In the rows, 128 means zero.
which system made each run:
Q_434, trace 1 (10 x 18):
[[113 119  76 147  70 104 157 132  53 127 118 130 103 115 137 110 159  96]
 [124 106  73 176 117 159 174 109 149 111 124 137 126 106  95 179 123  84]
 [130 125 154 159 182 143 116 120 161 190 125 166 126 141 103 138 112  81]
 [ 96 128 142  77 139 169 104 105 124 185 133 113  70 145 148  95 138 114]
 [109  92 101  94 114 153 162 112 157  86 163 133  97 131 136  63 111 156]
 [120 105 145 119 108  96 143  93 124 105 181 159 185 156 102 129  73 140]
 [150 125 182  91  99 147  81  87 131 137 108 104 177 123  84 160 126 126]
 [150 129 143 142 138 124  76 133 153 128  50  98 125 118 122  95 119 185]
 [111 152 105 137 107 112 118 158 101 130 105 160 130 107 195 134  84 192]
 [121 162 130 112 100 145 179 183 122 126 157 128 140  69 120 179 126 147]]
Q_224, trace 2 (10 x 18):
[[162 118 144 152 139  79 168 173 121  97  98 148 183 111 108 118 133 167]
 [136 170 156 128 125 124 114 146  84 142  93 106 159 109 128 215 149 127]
 [161 155 134 161 144 163 109 178 129 112 102 143  76  82 134 129 176  83]
 [112 140  91 177 149  76 153 164  92 160 145 161 113 138 171 118 134 105]
 [107 103  93 105 106 165 193 113 125 142 165 143 138 117 148 171 160  76]
 [138  96 138 152 164 125 143  88 127 101 145 124 117 165  63 115 155  62]
 [123 113 120 139 113 115  62  57 112 132 127 133 142 174 161 131 117  97]
 [121  91  92 118  61 165 125  98 147 157 101 140 107  96 115  75 110 126]
 [ 88 113 114 147 148 125 150  99 131 133 117 119 113 147  80 126  49 182]
 [126 137 183  81 125 176  95 105 157 120 157 160 145 125 130 153  70 157]]
Q_683, trace 3 (10 x 18):
[[132 111  79 133  74 128 142 129 168  89 158  92 113  99 108  80 127 138]
 [126 109 104 160 122  93 133 107 174 164 122 120 200 137 124 163  88 151]
 [126 127 180  71 142 166 116 117 112 189  75 128 151 124 126 164 137 138]
 [126 144 155 124 154 161 102 131 103  77  88 119  60 126 114 104 123 155]
 [135 150 106 166  92 106 103 151 128  85 173 173 121 109 167 106  89 139]
 [136 144 133 115  90  97 159 166 144 175 182 113 173  94  99 139 136 120]
 [124 134 143 131 201 118 130 126 156 138 113  59 143 156 112 173 169 130]
 [149 105 147 128 168 127 103 122 106  98  79 171 127 156 191 104 160 125]
 [129 125 102 133  59 122 153 147  56 102 116 155 101  92 128  95 143 116]
 [125 139  85 170 102 145 150 123 162  98 168 110 129 100  87 183 117  95]]
Q_683, trace 4 (10 x 18):
[[149 165 138 169  98 148 112 152  80 101 106 155 119  81 112 187 137  88]
 [147 163 136 178 146 148 119 167 152 140 161 146  83  94  95 135 139  62]
 [106 135 107 155 182 104 153 161 147 178 166 133  93 147 150 105 144  95]
 [ 97  92 108  88 162 119 199 125 115 129 163 131 126 165 166 116 162 125]
 [121  78 122 102 121 111 162  71  93  68 140 117 152 176 114 121 150 114]
 [144  94 109 129  68 137  84  57 126 105 117 121 151 138 120 125 138  87]
 [136 106 103 141  77 163 105 103 169 177  76 125 121  87  97 107 111 120]
 [ 92 129 114 140 142 164 135 125 148 187  84 137 104 110 112 145  59 175]
 [100 150 175  90 154 162 132 129 122 139 152 163 110 133 136 146  59 176]
 [127 161 182  86 128 107 103 137 117  91 194 110 115 144 118  99 109 160]]
Q_952, trace 5 (10 x 18):
[[133 142 193 117 155  89  94 122  85 170 126 158 165 164 137 130 114 122]
 [121 145 122  79  87 175 104 124 107 121 127  80  71  99 139 111 174 117]
 [132 105  81 191 139 103 151 133 165  74 134 132 113 133 103  93 105 141]
 [126 125 140 122  99 101 128 113 118 170 154 172 202 132 149 164  93 123]
 [126 136 160  74 141 191 136 131 140 155 102  84 108 103 101 154 173 116]
 [128 126 122 175 185 101 100 126 123  80  94 120  87 166 137  96 123 150]
 [130 133 119 114  53 106 119 136  95 128 168 181 148 107 174  97 104 130]
 [112 131 112 111 106 155 180 134 157 153 149  77 128  92  64 161 137 121]
 [144 123 146 172 209 122 101 110 163  96 103 129 148 168 141 170 125 130]
 [149 131 168  89 101 115  92 147  93 162 118 166 133 120 170  68 148 126]]
Q_434, trace 6 (10 x 18):
[[113 134 150  68 116 123 126 144 142 143 173 144 141 126 173  85  92 186]
 [124 131 148  74 103 108 155 128 116  84 170  89 167 129 116 142 125 179]
 [174 134 164 145 137  91  98 129 134  50 116 110 184 135 108 151 143 145]
 [165 152 141 161 102  77  72 151  87 140  69 122 162 111 144 132 152 129]
 [121 145  76 157  99 137 141 166 104 145  63 103 108  77 160 159 156 145]
 [120 144  97 181 171 137 183 183 139 123 130 157 106 101 143 167 128 124]
 [116 162 146 137 167 127 141 156 118 156 190 140 102 135 132 156 153  67]
 [131 117 120 107 140 140 128 115 148 122 175  85  92 144 127  94 197  67]
 [128  67  87 140 132  96 145  86 137 103 140 136 136 173 142  69 152 101]
 [114  72 119 115  95 138 156  67  86 140 106 171 159 149 115 132 112 103]]
Q_46, trace 7 (10 x 18):
[[140 137 146 145 166  86 138 154 158 116 202 109 110 150  92  80 149 101]
 [128 124 127 106 115  86  91  93 112 129 144 107 187 168 193 157 147 128]
 [162  78 118 107 105 147 173 137 144 109  82 125 151  94 115  97 187 121]
 [117 123 129 180 147  95 124  99  80 112  77 111 124 155  67 145 100 139]
 [132 140 143 122 100 201  98 113 131 147 107 186 124  88 146 174  98 106]
 [113 153 123 135 133 134 137 174 141 180 143 110  60  98  99  70 130 125]
 [ 93 141  98 133 152 106 115 112 142  97 181 111 127 168 194 150  99 159]
 [155  98 159  80 123 128 168 144 150 115 172 164 175 121 138 100 158 115]
 [121 126 136 118 121  78 126 101  89 126 118  47 149 157  79 134 156 130]
 [165 103 124 148 116 169  82  88 158  80  75 146 153 118 146 158 135 112]]
Q_46, trace 8 (10 x 18):
[[115 154 155 112 109 145  90 140  85 161  65 145 103 103 140 124  84 182]
 [120 164 111 130 102 169 136 172 149  96 149 127  84  74 128 130  94 168]
 [136 169 150 162 158  84 121 167 155 113 210 135 134 133 122 136 104 126]
 [140 150 144  93 133  99 117 151 133 146 164 100 176 131 182 163 184 113]
 [157 105 113 130 140 106 151 143 120  80  96  85 136 128 139 111 217 112]
 [142 107 115 181 119  92 130 106  65  77  79 160 153 145 118 149 133 115]
 [127 127 117 147  80 172 143 122  99 170  96 171 128  77  99 168 118  83]
 [ 99 143 102 164 151 159 129 131 145 177 132 110  55 119  97 125 121  90]
 [100 122 113 125 162 137 117 112 147 144 167 164 100 165 200 108 102 121]
 [108  97 122  60 103 116 179 129 124 143 179 137 139 136 153  73 135 144]]
Q_362, trace 9 (10 x 18):
[[146 111 116 139 173 108 147 157 178 133 151 101 115 136 132  76 193  96]
 [121 105 113 136 153  69 132 107  83  94 107 136 162 185 183 129 143 147]
 [144  93 118  95  69 162 168 115  97  77  99 141 146  92 112 136 157 122]
 [131 135 136 178 130 127 108 101 111 122 112 111  98 133  35 133 107  97]
 [118 122 113 143 115 169  86  95 155 183 106 170 129 119 164 154  87 110]
 [104 113 121  91 126 134 177 157 147 212 142 128 110 109 119  74 130 138]
 [ 85 127 134 101 173 113 143 102 120 101 177 100 121 185 144 137  97 170]
 [170 116 171  83  97 145 100 114 156  67 165 150 172 120 142 114 139 123]
 [153 145 139 146  98  74  81 136 120 135 102  59 150 121  83 108 151 135]
 [134 124  93 173 145 143 118 133 162 116  57 123 143 106 157 175 107 172]]
Q_952, trace 10 (10 x 18):
[[129 101 114 113 155 104 177 148 173 126 156  80 123 136 105  69 172 135]
 [127  99 111 136 135  73 136  87  96  86 118 123 189 180 160 161 137 137]
 [173 118 167 101  77 158 121 131  99 114  97 154 149  84  95 125 163  96]
 [119 148 103 191 130 120 106 126 114 162  77  90  85 116  75 135 122 113]
 [121 127 100 155 125 167 118 130 144 127 129 202 109 107 194 143  97 118]
 [ 99 126 152  87 144 138 180 152 136 191 173 141 108 121  99  95 111 132]
 [ 92 131 129 106 171 130 121  81 124  90 165  73 118 185 143 167 130 136]
 [180 104 164 110 115 120  93 114 157  60 146 151 158 131 131  76 147 120]
 [125 118 105 134  72  76 116 115 115 178 100  71 163 122  99 106 129 143]
 [134 113  96 143 114 179 140 117 136 102  60 141 143  89 153 193 124 144]]
Q_224, trace 11 (10 x 18):
[[128 113 133 110 107 136  94  81  64 101 100 121  96 153 134 105 164  94]
 [124 123  74 173  62 119 108 107 112  96 134 145 103 113 128  97  99 120]
 [110 122  98 157 103 139 141 113 174 175 146 136 150 109  91 149  57 138]
 [108 120 169  92 182 179 128 104 179 174 124 120 121 144  99 143  97 142]
 [124 126 181  69 159 136  98 116 113 112 134 135  97 164 155  72 130 158]
 [126 135 119  95  61  92 122 138  96  89 166 111 136 119 153  81 129 164]
 [145 139 101 152  89 104 143 146 167  92 148  81 168  94  94 154 123 155]
 [158 138 157 160 181 121 107 146 181 139  83 114 178 120 114 174 129 142]
 [139 140 167 107 160 144 109 157 100 169  56 145 120 117 168 128 163 138]
 [110 147 108 125 113 128 163 168  50 102 121 146  73 105 160 111 154 130]]
Q_362, trace 12 (10 x 18):
[[161 119 156 120 160 178 142 153 192 117 120 176 157  96 147 156 135 125]
 [127 159 175 117 147  84 111 163  63 165 117 111 106 140 116  94 156 125]
 [109 139  76 130 106 158 117 119 128  69 134 108  95 117 190 157 130 150]
 [167 115 127 172 121 100 160 163 151 102 165 173 149 105  90  92 139  86]
 [110 145 127 137 136  95 112 101  81 168 114  92 161 156 135 198 146 104]
 [137  95 115 103 144 208 149 123 167 112  89 133  91 100 147 119 172 113]
 [117 117 138 158 140  73 127 124  80 131 135 158  99 161 104  56 101 126]
 [100 120  88  98  60 152 133  86 116 124 151 125 158 119 165 179 100 137]
 [147 109 150 123 144 146 157 134 188 140 151 108 129 114  46 103 145 101]
 [115 131 157 135 174  95  68  92 118 157 101 119 142 188 153 133 104 150]]

runs to name:
trace 13 (2 x 18):
[[132  99 142  97 120  98 162 129 122  69 171 145 137 146 122  62 117 161]
 [135 129 150 110  80  99 110  90 116 114 156 102 195 137  91 161 104 140]]
	Q_46
trace 14 (2 x 18):
[[133 151 106 118  87 105 156 193 130 126 155  97 111  80 128  87 158 151]
 [122 134  93 165 152  80 151 131 140  83 170  96 167 153 147 185 139 129]]
	Q_434
trace 15 (2 x 18):
[[119 131 111 163 149 119 131 118 101  62 185 161  87 156 152 124 129  86]
 [146 108 106 127  68 111 128 109 117 127 173 145 167 120 146 127 169  57]]
	Q_362
trace 16 (2 x 18):
[[ 84 125 121 138 151 159 160 105 147 137 158 154 106 138  99 152  47 151]
 [116 142 181  69 144 162 109 116 159 166 195 134 117 141 124 120 109 116]]
	Q_46
trace 17 (2 x 18):
[[113 145 116 116 137 103  97 140 117 141 154  74  73 147 158  75 168 120]
 [131  95  73 149 116  98 148 120 154  61 153 139 155 141 188 115 129 149]]
	Q_362
trace 18 (2 x 18):
[[136 119 137  97  95 171 123 127 162  74 162 162 107  98 136  85  90 162]
 [138 162 147 152  97  61  98 141 130 147 181 108 165 128  84 124  97 134]]
	Q_362
trace 19 (2 x 18):
[[ 87 134  72 120  73 111 149 137  95 137 168 139 115 117 176 109  97 156]
 [126 114 115 120 112 153 185 130 176 108 180 120 150 101  73 151 113 124]]
	Q_224
trace 20 (2 x 18):
[[ 97 134 119 141 151  89 179 125  71 129 163  94 113 159  83 154 145 103]
 [156 124 138 143 130 153  93  93 133  64 163 149 131 140 144 158 161  55]]
	Q_952
trace 21 (2 x 18):
[[129 132 147 104 140  99 132 106  80 111 160 102 159 168 137 162 185  82]
 [166  93 124 143 122 133 123 114 120  81  79 115 118 124 103  96 197  86]]
	Q_434
trace 22 (2 x 18):
[[132 145 118 131 146 120  74 118 115 100 136 103  99 155 198 126 175 100]
 [153  89  73 149  89 102 160 146 131  86 125 143 137 108 162  77 175 111]]
	Q_362
trace 23 (2 x 18):
[[133 129 151  84 137 140 154 158 129 155  83  70 129 102  94 124 177 155]
 [138 147 137 158 177 109 118 151  97  44 101 128 111 144 158 148 143 153]]
	Q_224
trace 24 (2 x 18):
[[ 84 136  91 183 158 108 156 131 109 134 148 132  78 148 108 121  81 132]
 [105 124 135  88 127 163 137 106 146 145 197 173 139 138 174 158 104 101]]
	Q_46
trace 25 (2 x 18):
[[111 103 101 173 180 116 142 101 185 157 116  89 131 158  79 137 114 125]
 [132 104 155  97 143 147 100  97 120 130 104 185 162 151 197 135 111 138]]
	Q_952
trace 26 (2 x 18):
[[ 99  89  57 145 111 129 174 114 165 167 154 147 130 126 156 112 113 114]
 [101  91 147  90 165 161 182  94 139 163 146 151 152 155 108 159 117 114]]
	Q_434
trace 27 (2 x 18):
[[126 156 107 158 115  72  85 148 109 102 115  72 104 132 136  99 123 175]
 [142 129  97 141  98 138 142 162 170 118 120 152 171  76 175 162 106 169]]
	Q_224
trace 28 (2 x 18):
[[141 122 147 137  96  84 107 125  57  94 112 168 123 141 126  72 114 134]
 [108 162  88 138  46 133 116 127 112 140 151 102 129  86 123 165  96 134]]
	Q_224
trace 29 (2 x 18):
[[117 123 115 143 108 129  56  73 139 181  94  96 121 144 123 123 114 111]
 [123  94  99 124 128 166 134 130 182 155  84 158 116 102 167  90 101 171]]
	Q_46
trace 30 (2 x 18):
[[122 144 116 168 112 148 108 127 140 176 167 173  92 108 112 122 103  63]
 [ 88 126  87 118 141 124 140 129 159 208 166 106 107 139 170 112 130 119]]
	Q_46
trace 31 (2 x 18):
[[119 121 125 145 138 179 163 119 138  94 139 133  70 110  48 126 105 112]
 [119 147 160 146 163 100  77 100 137 138 181 153 139 175 140 136  76 123]]
	Q_224
trace 32 (2 x 18):
[[142 141 124 134  71 122 110 128 100 102  73  81 134  91  83 136 129 163]
 [155 157 127 179 125 150  81 142 172 112 101 146 146  86 135 187  99 130]]
	Q_683
trace 33 (2 x 18):
[[139  91 119 134 159 132 152 137 164 168  69 172 172 123 169 127 124 153]
 [107 119 160  81 135 147 174 128  51 152  81 140 116 128 104 136 139 140]]
	Q_224
trace 34 (2 x 18):
[[125 126 163  81 111 101  76  95 125 122 165 135 149 164 162  82  94 160]
 [128 116 115  75  63 143 129 114 152 115 132  69 143  99 109 107 133 170]]
	Q_952
trace 35 (2 x 18):
[[ 84 145 127 115 157 117 180 170  89 171 148 141  81 130 138 107 112 153]
 [105 126 129  96 152 127 168 116 120  60 203 116 128 161 145 151 133 132]]
	Q_683
trace 36 (2 x 18):
[[141 146 133 153  60  86  89 120 105 100 137 131 156 112  93 115  76 156]
 [146 150 124 146 107 148 113 149 192 165 127 116 170  76 114 185 110 132]]
	Q_46
trace 37 (2 x 18):
[[116 168 140 132 109 177 132 158 104 150 163 166  66  82 110 136 112  90]
 [ 99 144 109 150 176 132 131 129 177 144 200 102  84 149 125 130 116 101]]
	Q_952
trace 38 (2 x 18):
[[121 126 167  80  93 151 135 117 125 185 125 121 130 105  53 101  99 143]
 [101 156 124 130 158 147  80 102 159 116 123  69  97 147 132 152  91 178]]
	Q_683
